(in the rows, 128 means zero)
Each path below is one point turned by a fixed rotation once a step. After each direction that follows a path, write how fast that rotation turns it, in degrees per step (0 if it stays still).
Each turn is a multiple of 5 degrees from 10 to 175, or 0.
Each row of a path follows its step; steps can be skipped.
Path 1:
step 0: [128 122 124 130 122 137 140 132 134 123 121 124 133 129 122 133 122 121
 120 132 130 128 133 129 118 120 122 129 126 127 119 129 126 130]
step 2: [131 132 136 140 114 128 138 121 131 130 132 127 127 119 135 121 130 128
 137 125 133 125 127 131 125 127 125 124 135 128 122 131 127 126]
step 4: [126 127 122 134 126 131 136 131 124 128 123 125 125 132 139 126 128 132
 121 127 133 127 130 128 116 121 134 134 126 123 137 138 118 124]
step 5: [130 131 129 133 132 119 128 119 130 126 132 121 127 126 143 125 134 129
 126 126 124 136 139 129 126 124 129 132 138 134 132 133 120 128]
step 6: [127 128 134 131 133 128 125 120 131 122 132 130 133 129 128 121 135 130
 134 122 134 126 132 135 128 133 125 119 126 129 131 135 110 132]
step 7: [119 120 135 125 128 133 132 131 138 128 121 130 131 132 124 139 132 127
 128 126 129 129 131 133 127 126 131 127 130 132 143 130 116 131]
step 9: [128 128 127 134 129 129 129 124 131 134 125 127 131 122 124 125 132 125
 129 117 130 137 140 141 131 127 114 132 130 129 123 128 130 132]
step 12: [130 134 125 130 120 126 133 131 129 132 124 121 125 130 126 120 128 133
 124 131 132 130 132 137 119 117 128 136 137 126 118 130 127 118]
step 13: [132 128 123 132 121 121 127 122 127 126 126 126 132 112 132 122 137 127
 131 125 140 131 128 129 124 126 132 127 136 130 125 140 129 127]
step 14: [125 122 129 124 123 130 133 127 134 122 131 125 136 120 136 121 123 139
 136 127 132 121 128 127 125 130 129 128 135 125 136 135 120 126]
[127 130 127 131 130 122 129 126 127 131 128 126 132 127 128 125 130 127
 128 129 127 123 131 130 128 129 128 125 129 129 129 128 132 130]	95
[129 129 131 127 127 129 131 126 130 126 132 122 128 127 130 126 125 131
 130 128 125 128 131 126 131 127 128 129 124 131 126 126 128 128]	120
[125 131 129 126 125 131 127 130 125 126 129 125 128 127 132 127 127 126
 126 128 132 126 126 130 127 130 127 129 131 130 126 130 132 127]	35
[129 130 126 133 124 129 130 127 131 127 128 132 126 128 127 124 128 130
 126 131 126 131 126 129 127 131 129 130 126 130 129 128 132 125]	40
Path 2:
step 0: [125 117 121 125 136 123 127 127 138 127 126 134 130 131 127 115 117 131
 127 131 131 118 140 128 128 126 122 122 129 127 119 128 123 124]
step 1: [129 125 127 119 126 123 121 135 138 132 133 129 129 122 126 126 126 123
 134 121 118 126 132 132 131 137 128 134 135 127 117 122 134 117]
step 3: [130 132 129 123 123 130 123 128 125 125 136 132 123 135 126 133 125 126
 117 139 129 113 125 132 129 137 130 138 134 126 129 125 128 115]
step 4: [126 129 141 127 120 122 131 135 128 127 132 126 138 128 125 124 125 126
 132 142 127 117 129 121 131 123 122 134 126 137 138 128 134 125]
step 7: [125 128 123 120 136 129 125 126 125 144 122 122 135 121 135 126 113 134
 127 128 127 124 130 133 134 138 125 130 121 127 131 129 134 126]
step 8: [130 132 135 114 130 132 133 131 132 123 124 115 127 125 132 128 123 126
 123 129 135 130 132 134 127 139 136 139 123 136 120 127 123 127]
step 10: [134 121 133 131 125 126 124 131 129 125 113 133 128 126 128 132 125 134
 131 139 131 118 132 137 123 122 133 136 122 136 122 126 122 123]
step 11: [119 125 122 112 129 119 123 140 132 126 118 135 133 128 118 124 126 125
 130 131 127 126 122 127 127 118 127 132 130 129 125 128 123 131]
step 12: [124 118 124 134 131 124 126 137 136 137 119 129 134 124 124 129 125 132
 123 131 131 124 131 125 122 136 124 121 139 134 116 131 128 121]
step 13: [112 127 131 126 126 131 118 131 135 131 127 132 132 131 130 115 124 126
 126 123 134 128 130 136 136 132 132 132 134 127 122 120 129 118]
[130 127 132 129 131 126 127 130 126 127 130 127 124 127 131 131 130 133
 128 128 127 126 126 130 131 129 131 129 132 129 123 127 127 127]	155
[130 133 127 126 126 126 127 132 130 126 131 128 133 128 127 129 128 128
 129 128 124 132 127 129 130 127 129 128 132 129 130 126 127 130]	145
[123 130 128 129 125 128 125 130 127 130 126 126 127 129 130 131 131 126
 129 130 131 128 128 128 129 125 126 127 133 129 131 132 126 124]	45
[127 125 127 128 131 126 131 130 134 130 126 130 127 128 131 127 125 130
 128 127 127 129 125 127 127 124 127 125 132 127 129 128 131 129]	60
[127 126 128 132 126 128 126 130 128 127 129 129 131 129 125 126 131 129
 123 125 129 125 125 125 129 130 130 131 130 128 130 127 133 128]	35
[125 126 129 130 128 128 128 129 128 130 125 134 132 132 126 128 131 126
 128 127 127 130 131 129 128 128 131 126 129 126 122 127 125 128]	25
Path 3:
step 0: [133 137 122 144 129 132 127 143 129 125 127 128 123 126 128 121 126 125
 124 126 132 131 132 134 132 122 139 123 123 131 134 125 126 113]
step 1: [128 127 127 138 126 135 118 127 127 131 125 136 134 120 131 127 137 130
 139 113 120 130 135 140 124 129 126 134 125 119 131 125 120 125]
step 2: [116 124 136 138 123 126 120 125 125 128 134 136 130 129 131 122 132 124
 140 136 129 119 131 129 134 119 129 115 136 125 132 126 127 120]
step 4: [118 118 127 134 120 135 136 132 136 120 128 129 130 124 132 125 126 127
 115 126 124 128 122 132 128 121 135 129 125 125 140 133 120 114]
step 6: [128 129 124 141 134 130 123 135 136 142 119 137 135 128 135 127 125 132
 133 133 122 125 131 130 128 122 128 115 131 137 134 127 125 119]
step 8: [121 123 127 130 124 125 120 124 132 127 134 129 127 134 131 121 137 127
 130 125 114 122 116 139 129 120 126 120 118 119 135 124 118 123]
step 9: [120 121 131 127 135 122 124 134 135 113 134 136 125 122 142 134 124 124
 129 125 118 125 131 123 129 128 127 121 142 122 130 124 126 122]
step 10: [129 118 129 129 118 127 136 135 126 134 124 130 125 121 141 130 125 144
 120 131 122 122 127 134 124 126 129 119 126 134 137 122 131 119]
step 11: [113 122 126 128 136 137 126 141 129 127 119 116 132 126 139 129 131 129
 127 124 124 133 131 140 137 122 136 128 127 133 126 132 124 126]
step 13: [128 131 122 134 132 129 112 137 124 126 132 135 127 130 141 137 126 125
 138 117 127 124 123 129 127 127 134 119 128 128 142 128 134 127]
[128 124 128 127 122 131 128 126 126 129 127 123 126 128 129 128 129 127
 129 123 131 129 127 132 129 129 127 130 128 128 129 131 124 127]	110
[130 125 132 130 123 126 128 127 127 124 130 126 128 126 128 127 128 126
 128 131 132 129 132 125 130 129 130 126 126 129 127 124 130 126]	145
[131 131 125 127 129 124 124 126 126 128 127 130 129 128 130 125 131 124
 134 128 131 126 128 130 127 129 128 127 126 124 130 127 126 127]	60
[130 127 132 127 129 130 128 126 130 129 131 128 127 130 127 133 126 128
 132 129 128 125 131 130 126 131 127 123 132 130 131 129 127 128]	100
[132 127 128 129 129 125 132 129 125 131 129 128 130 129 126 131 129 126
 127 130 129 128 126 126 133 133 127 129 128 126 127 130 125 131]	0
